Small tables with named rows and columns. After each table, cells are looked up by row and column.

bir.csv
,vomu,sab,vop,zikuzom
razim,0.2,0.9,0.5,0.7
sapenam,0.3,0.8,0.6,0.5
fedefe,0.4,0.7,0.7,0.5
ral,0.3,0.5,0.6,0.3
danufen,0.5,0.5,0.8,0.6
tiziz,0.5,0.3,0.7,0.7

sab of fedefe is 0.7
vop of ral is 0.6
vomu of razim is 0.2
vomu of ral is 0.3
vop of tiziz is 0.7
zikuzom of ral is 0.3
vomu of danufen is 0.5
sab of ral is 0.5
vop of razim is 0.5
zikuzom of danufen is 0.6
zikuzom of tiziz is 0.7
vomu of tiziz is 0.5
zikuzom of razim is 0.7
vomu of fedefe is 0.4
vop of fedefe is 0.7
zikuzom of fedefe is 0.5
sab of tiziz is 0.3
sab of sapenam is 0.8
zikuzom of sapenam is 0.5

Table filutep
         kefu   sar   rim  gumezo  panol  zavig  zesilo   fub
goti     4908  7530  4551    3333   5620   4212    4292  7447
vavevit  3837  7250  4043    4902   8402   4279    4264  7271
gumisu   6608  7943  6421    7904   4508   6791    7263  4469
rubo     4227  7056  4438    4509   7995   4470    4292  7221
vomir    4338  8184  3714    6736   2401   3664    4229  7663

vavevit, fub => 7271
vavevit, sar => 7250
vomir, gumezo => 6736
gumisu, rim => 6421
goti, zavig => 4212
goti, gumezo => 3333
vomir, rim => 3714
gumisu, panol => 4508
vomir, sar => 8184
vomir, fub => 7663
gumisu, zavig => 6791
gumisu, sar => 7943
Which row has the largest fub? vomir

Table benapor
columns: sosi, nonusi, bedoge, mezasa
mus: [56, 36, 47, 72]
ferorid: [40, 53, 44, 69]
ved: [53, 26, 47, 69]
kod: [40, 51, 72, 57]
kis: [17, 71, 38, 57]
kidazel: [49, 46, 42, 82]
buz: [39, 64, 38, 71]

bedoge of kidazel: 42
bedoge of kis: 38
sosi of ferorid: 40
sosi of kidazel: 49
sosi of buz: 39
bedoge of buz: 38

bip =
fields: fubu, dag
gam: [13, 30]
ragozog: [32, 57]
vadezet: [39, 70]
muz: [21, 31]
pofe: [29, 39]
kufegi: [13, 22]
luk: [40, 50]
tagarod: [46, 44]
biru: [78, 47]
rosobit: [13, 16]
sif: [29, 61]
vumaka: [26, 17]
zufedig: [43, 66]
rivul: [26, 42]

fubu of vadezet is 39
dag of zufedig is 66
fubu of zufedig is 43
fubu of rosobit is 13
dag of sif is 61
fubu of biru is 78

loredo:
|  | zer | tikaz |
|---|---|---|
| dad | 634 | 686 |
| tidumu | 571 | 684 |
| nitodo | 697 | 691 |
| dulufa | 739 | 674 |
| zel | 865 | 696 |
| baf | 592 | 695 |
| veri | 66 | 663 |
| lufefof | 907 | 689 |
| zaf | 971 | 692 |
| vipo | 676 | 679 |
| renomoz | 339 | 685 |

renomoz, tikaz => 685
lufefof, tikaz => 689
lufefof, zer => 907
zel, zer => 865
tidumu, zer => 571
vipo, zer => 676
zel, tikaz => 696
dulufa, zer => 739
nitodo, tikaz => 691
zaf, zer => 971
tidumu, tikaz => 684
veri, zer => 66
dulufa, tikaz => 674
zaf, tikaz => 692
renomoz, zer => 339
baf, zer => 592

poro =
	gad	filena
ninero	130	83
goniko	238	168
raz	187	247
masepez	213	145
gofi	145	86
kiv	182	200
pif	99	119
lazofa	152	25
bobu	193	163
dof	173	123
dono	166	43
pugugo	199	102

bobu, gad: 193
masepez, filena: 145
bobu, filena: 163
kiv, filena: 200
kiv, gad: 182
dof, filena: 123
goniko, gad: 238
dono, gad: 166
pif, filena: 119
raz, gad: 187
dono, filena: 43
gofi, filena: 86
pugugo, filena: 102
ninero, filena: 83
ninero, gad: 130
Which row has the largest filena? raz

Table vege
	lin	tes	vurodut
taneg	2.25	4.32	-7.36
sumor	2.52	4.31	-7.51
fefi	-4.19	7.42	5.32
darov	2.44	4.23	-7.41
fulog	2.59	4.34	-7.52
bira	9.01	1.83	5.21
votogoz	2.31	4.37	-7.26
sifebud	9.18	1.92	5.20
kubi	9.12	1.67	4.94

What is the vurodut of kubi in vege? 4.94
What is the tes of votogoz in vege? 4.37
What is the vurodut of votogoz in vege? -7.26
What is the lin of fulog in vege? 2.59
What is the vurodut of fefi in vege? 5.32
What is the lin of sifebud in vege? 9.18
What is the vurodut of sifebud in vege? 5.20
What is the tes of fulog in vege? 4.34
What is the tes of bira in vege? 1.83
What is the lin of darov in vege? 2.44
What is the tes of sumor in vege? 4.31
What is the lin of sumor in vege? 2.52
Row with the largest tes: fefi

Table ren
	parel	deg	lef	pili	vep	datare
geb	3.163	5.814	8.708	7.944	9.445	3.959
zozopi	4.732	7.435	7.275	4.767	1.824	3.801
kom	2.390	9.527	8.335	5.859	6.392	7.902
nev	6.559	4.123	2.956	9.366	6.301	6.974
kemuru	3.094	5.787	7.847	5.943	5.065	8.303
rop	3.053	3.745	1.990	5.758	9.461	6.243
pumu	9.203	1.805	2.747	5.186	5.841	7.779
did	5.113	4.046	8.419	9.677	3.505	6.243

deg of rop is 3.745
vep of nev is 6.301
parel of geb is 3.163
datare of pumu is 7.779
vep of zozopi is 1.824
parel of kemuru is 3.094
vep of kom is 6.392
vep of pumu is 5.841
vep of did is 3.505
vep of kemuru is 5.065
datare of rop is 6.243
parel of did is 5.113
parel of pumu is 9.203
pili of pumu is 5.186
parel of zozopi is 4.732
pili of kom is 5.859

Table rulele
columns: lozes, sis, pagiv, kidosa, dosato, suzot, nug, fomovos
dit: [100, 98, 100, 97, 104, 96, 95, 100]
komo: [67, 82, 79, 118, 46, 140, 133, 38]
nurus: [136, 106, 94, 60, 119, 101, 88, 88]
zala: [159, 107, 89, 36, 105, 104, 94, 85]
gafa: [2, 88, 110, 197, 115, 91, 92, 109]
kedib: [101, 105, 97, 97, 92, 87, 98, 117]
von: [86, 73, 88, 97, 37, 141, 136, 37]
fibib: [101, 59, 142, 92, 117, 100, 90, 93]
tekoni: [86, 174, 25, 119, 155, 101, 74, 84]
tep: [91, 87, 111, 104, 98, 95, 98, 103]
bego: [60, 75, 125, 135, 114, 96, 92, 101]
pof: [87, 72, 96, 99, 8, 122, 144, 73]
gevovup: [94, 99, 87, 99, 94, 114, 104, 72]
pidud: [102, 94, 103, 94, 93, 95, 100, 103]

nurus, nug: 88
fibib, fomovos: 93
fibib, nug: 90
bego, lozes: 60
tekoni, pagiv: 25
gevovup, sis: 99
gafa, lozes: 2
komo, fomovos: 38
Which row has the largest nug? pof

kod =
        kip  rafit  sonikil  mazipip  per
zib     720    766      789      397  913
zodobu  726    765      778      459  889
futusi  700    769      807      208  994

futusi, per -> 994
zodobu, sonikil -> 778
zib, mazipip -> 397
zib, kip -> 720
zodobu, kip -> 726
zodobu, mazipip -> 459
zib, rafit -> 766
zodobu, per -> 889
zib, per -> 913
futusi, kip -> 700
futusi, mazipip -> 208
Row with the largest rafit: futusi

viriz:
columns: tunipum, duren, peti, sufo, bag, kisori
sika: [142, 219, 47, 132, 134, 119]
direpo: [128, 132, 132, 135, 131, 129]
pugi: [140, 126, 139, 122, 126, 126]
sor: [136, 131, 133, 127, 131, 130]
pav: [122, 180, 83, 146, 168, 135]

pugi, sufo: 122
pav, duren: 180
sika, sufo: 132
pav, sufo: 146
direpo, duren: 132
pugi, peti: 139
direpo, peti: 132
direpo, sufo: 135
direpo, kisori: 129
pugi, tunipum: 140
pav, kisori: 135
sika, bag: 134
pav, bag: 168
pugi, kisori: 126
Which row has the largest tunipum? sika

Table mal
	divevi	zulolo	betipir	rulileb	nuz	mes	sibe	neroda	duz
nugar	-72640	-6186	-59721	-27173	-12739	-33425	-7041	-15910	-16683
lok	62313	-10051	-37357	-9927	-29551	-21329	-39160	-10745	-63322
dubu	-26203	47453	8923	-14652	-64649	4823	-2018	-3797	7499
rifopa	7682	-59540	-10509	3098	-12058	-16692	16162	-29076	-45240
sika	21335	-46270	-10047	-15176	-15613	-10701	-28446	-51236	-16563
fogar	1681	-27002	-3335	26041	-1754	-12581	-10245	-48154	-81634

betipir of rifopa: -10509
divevi of rifopa: 7682
sibe of sika: -28446
nuz of rifopa: -12058
duz of sika: -16563
duz of lok: -63322
duz of rifopa: -45240
zulolo of rifopa: -59540
nuz of dubu: -64649
divevi of lok: 62313
neroda of lok: -10745
rulileb of nugar: -27173

